[-26 -21  33  19 -11  -9 -39  16  -9] : K129
[  8  -8  -6   8 -16  27 -47   8 -12] : K15
[-12   6  12 -15  19 -36  51  -6  19] : K488
[  8  -8  -6  11 -16  27 -47   8 -12] : K78
[-26 -10  29   7   3 -26   4   6   0] : K799
[ 37   8 -29 -20  -1  25 -12  -1  19] : K567
[-26 -14  30  10   0 -22  -8   9  -1] : K948
len: [-26 -21  33  19] -> 4
chg K948: [-26 -14  30  10   0 -22  -8   8  -1] -> 7, [9]
len: [ 37   8 -29 -20  -1  25 -12  -1  19] -> 9
chg K15: [  8  -8  -6   9 -16  27 -47   8 -12] -> 3, [8]

[ 11   6  -2  -3  -2   8   6   7   7 -10   1   0 -12   7 -10   7   2 -12
   2 -15  -3   0  -2   9 -10  -9   6   6   7  -8  -8  14  10  -8 -11   8
  -5  -2  12  -2  -3   6  14   9   0   4   2  -6  -7 -13  -1] = K771
[-31  -7  -7  20 -11  -5  -5   0  -3   7  11 -13  26   1  27  -3   9  29
 -16  30  11  -3  -9  -8  27   8 -15  -4 -32  30  22 -31 -31   4  23 -11
  11  -6 -26  -5  -1   1 -22 -33  -5 -20 -17  -5   1  34 -17] = K89
[-33  29 -41   0 -40  -3  30   5  26  -8  35 -42 -14   5 -10  -1  -8  -8
 -43   3  33 -38 -41  -7  26 -29  20  30 -17  10 -15   3 -36  -1 -19  26
 -30 -41   5 -40 -39  27  -3 -10 -39   4   0 -19 -32  13 -33] = K155
[  2   0   5 -37  15 -32  -5 -34 -20  24 -15  11 -17 -35 -26 -33 -36 -18
   9  -5   1 -10  10 -30  -5  10  17  -9  32 -32 -26   7  10  27 -14  -3
 -16   3   3   0  -3 -22 -18  30  -7  31  34  30  15 -19  28] = K657
[ 11  17 -18  12 -24  30  20  31  29 -35  16 -18 -17  30  -8  30  18 -18
 -14 -26   0  -7 -21  29 -13 -32   5  22 -10   3  -7  22   3 -32 -19  23
 -10 -17  25 -16 -16  28  33  -3  -8 -11 -17 -34 -32 -12 -27] = K927
[ -5  40 -36 -29 -28  -7  38  -4  26  -7  24 -29 -44  -4 -42  -7 -27 -40
 -28 -25  28 -40 -32  -8   2 -35  43  36  22 -26 -44  37  -6   5 -45  40
 -46 -37  31 -38 -41  24  14  30 -39  34  27  -5 -30 -22 -10] = K501
[  7  -9   1  33 -10  33  -4  33  13 -31   3  -4  13  33  22  33  36  12
  -1  -5 -14  16  -4  32  -9 -10 -24  -1 -30  24  23  -6   0 -35  11  -3
  19   3   0   6   8  14  20 -28  14 -36 -37 -32 -14   7 -25] = K75
len: [ 11  17 -18  12 -24  30  20] -> 7
chg K657: [  2   0   5 -37  15 -31  -5 -34 -20  24 -15  11 -17 -35 -26 -33 -36 -18
   9  -5   1 -10  10 -30  -5  10  17  -9  32 -32 -26   7  10  27 -14  -3
 -16   3   3   0  -3 -22 -18  30  -7  31  34  30  15 -19  28] -> 5, [-32]
len: [  2   0   5 -37  15 -32  -5 -34 -20  24 -15  11 -17 -35 -26 -33 -36 -18
   9  -5   1 -10] -> 22
len: [ 11   6  -2  -3  -2   8   6   7   7 -10   1   0 -12   7 -10   7   2 -12
   2 -15  -3   0  -2   9 -10  -9   6   6   7] -> 29
len: [ 11  17 -18  12 -24  30  20  31  29 -35  16 -18 -17  30  -8  30  18 -18
 -14 -26   0  -7 -21  29 -13 -32   5  22 -10   3  -7  22   3 -32 -19  23
 -10 -17  25 -16 -16  28  33  -3  -8 -11 -17 -34 -32 -12 -27] -> 51
chg K657: [  2   0   4 -37  15 -32  -5 -34 -20  24 -15  11 -17 -35 -26 -33 -36 -18
   9  -5   1 -10  10 -30  -5  10  17  -9  32 -32 -26   7  10  27 -14  -3
 -16   3   3   0  -3 -22 -18  30  -7  31  34  30  15 -19  28] -> 2, [5]

[  5 -39  -2  31]  K552
[  9 -43   4   2]  K186
[  0 -26 -13  28]  K896
[ 13 -42   9  16]  K542
[ -4 -40 -20  -6]  K789
[-13  -8 -35  -4]  K973
[-13 -39 -22  16]  K438
[ -8 -41 -15  20]  K741
[ 23 -27   7  42]  K134
chg K186: [  8 -43   4   2] -> 0, [9]
chg K438: [-13 -40 -22  16] -> 1, [-39]

[ -9   2  -8 -42 -19 -21   2 -41   1  -6  -7 -21  -8 -23   1 -32   0  -7
 -24 -20  -7   1  -7  -6  -5  -2  -5  -7 -30  26  25  -1  14  21  42  44
  43  27  -1   8   4  -1]  K235
[ 14   4  10  43 -24 -17  -1  40  -1   9  10 -21  10 -23  -1 -26  -2   9
 -22 -15  10   0  10   9   8   0   9  10 -26  28 -27   0 -21  20   9   9
  11   4  -1  -2   0  -1]  K508
[10 -1 15 12 27 19  0 -5  4 13 14 22 14 24 -1 31  1 13 22 32 14  1 14 14
 14  0 13 14 12  5 30 -2  4  3 14 14 14 14  1  8  0 -1]  K985
[ -9   1  -4 -50  23   5  -1 -44   0  -2  -2  19  -4  21   0   7  -2  -3
  18   9  -4   2  -3  -2  -1  -3  -3  -3   8 -33   8   0  22 -17  -3  -3
  -5   0   0   7   4   0]  K695
[10 -1 15 -2 27 19  0 -5 -1 13 14 22 14 24 -1 31  1 13 22 32 14  1 14 14
 14  0 13 14 29  5 30 -2 23  3 14 14 14  9  1  8  0 -1]  K277
[-17   0 -19 -41  -6   9   3 -42   1 -15 -17  -1 -18   0   2  12   3 -17
  -2   5 -17  -2 -17 -18 -16   1 -17 -18  13 -24  14   0  -5 -25 -16 -16
 -17   5  -3 -12  -8  -2]  K744
[ -9   2  -8 -42 -19 -21   2 -41   1  -6  -7 -21  -8 -23   1 -32   0  -7
 -24 -20  -7   1  -7  -6  -5  -2  -5  -7 -30 -41 -32  -1 -21 -13  -6  -7
  -7  -8  -1  -8   4   0]  K291
[-18  -5 -18 -23  25  12  -1 -23   2 -19 -18  27 -18  32   3  30  -5 -17
  30  11 -19   3 -18 -18 -18  -3 -18 -19  28 -22  30   3  28 -17 -18 -19
 -19  -8   1   5  -2   2]  K350
chg K291: [ -9   2  -8 -42 -19 -21   2 -41   1  -6  -7 -21  -8 -23   1 -31   0  -7
 -24 -20  -7   1  -7  -6  -5  -2  -5  -7 -30 -41 -32  -1 -21 -13  -6  -7
  -7  -8  -1  -8   4   0] -> 15, [-32]
chg K985: [10 -1 15 12 27 19  0 -5  4 13 14 22 14 24 -1 31  1 13 22 31 14  1 14 14
 14  0 13 14 12  5 30 -2  4  3 14 14 14 14  1  8  0 -1] -> 19, [32]
chg K235: [ -9   3  -8 -42 -19 -21   2 -41   1  -6  -7 -21  -8 -23   1 -32   0  -7
 -24 -20  -7   1  -7  -6  -5  -2  -5  -7 -30  26  25  -1  14  21  42  44
  43  27  -1   8   4  -1] -> 1, [2]
chg K744: [-17   0 -19 -41  -6   9   3 -42   1 -15 -17  -1 -18   0   2  12   3 -17
  -2   5 -17  -2 -17 -17 -16   1 -17 -18  13 -24  14   0  -5 -25 -16 -16
 -17   5  -3 -12  -8  -2] -> 23, [-18]
len: [10 -1 15 -2 27 19  0 -5 -1 13 14 22 14 24 -1 31  1 13 22 32 14  1 14 14
 14  0 13 14 29  5 30 -2 23  3 14 14 14  9  1  8  0 -1] -> 42
len: [ 14   4  10  43 -24 -17  -1  40  -1   9  10 -21  10 -23  -1 -26  -2   9
 -22 -15  10   0  10   9   8   0   9  10 -26  28 -27   0 -21  20   9   9
  11   4  -1  -2   0  -1] -> 42
chg K350: [-18  -5 -18 -23  25  12  -1 -23   2 -19 -18  27 -18  32   3  30  -5 -17
  30  11 -19   3 -18 -18 -18  -4 -18 -19  28 -22  30   3  28 -17 -18 -19
 -19  -8   1   5  -2   2] -> 25, [-3]

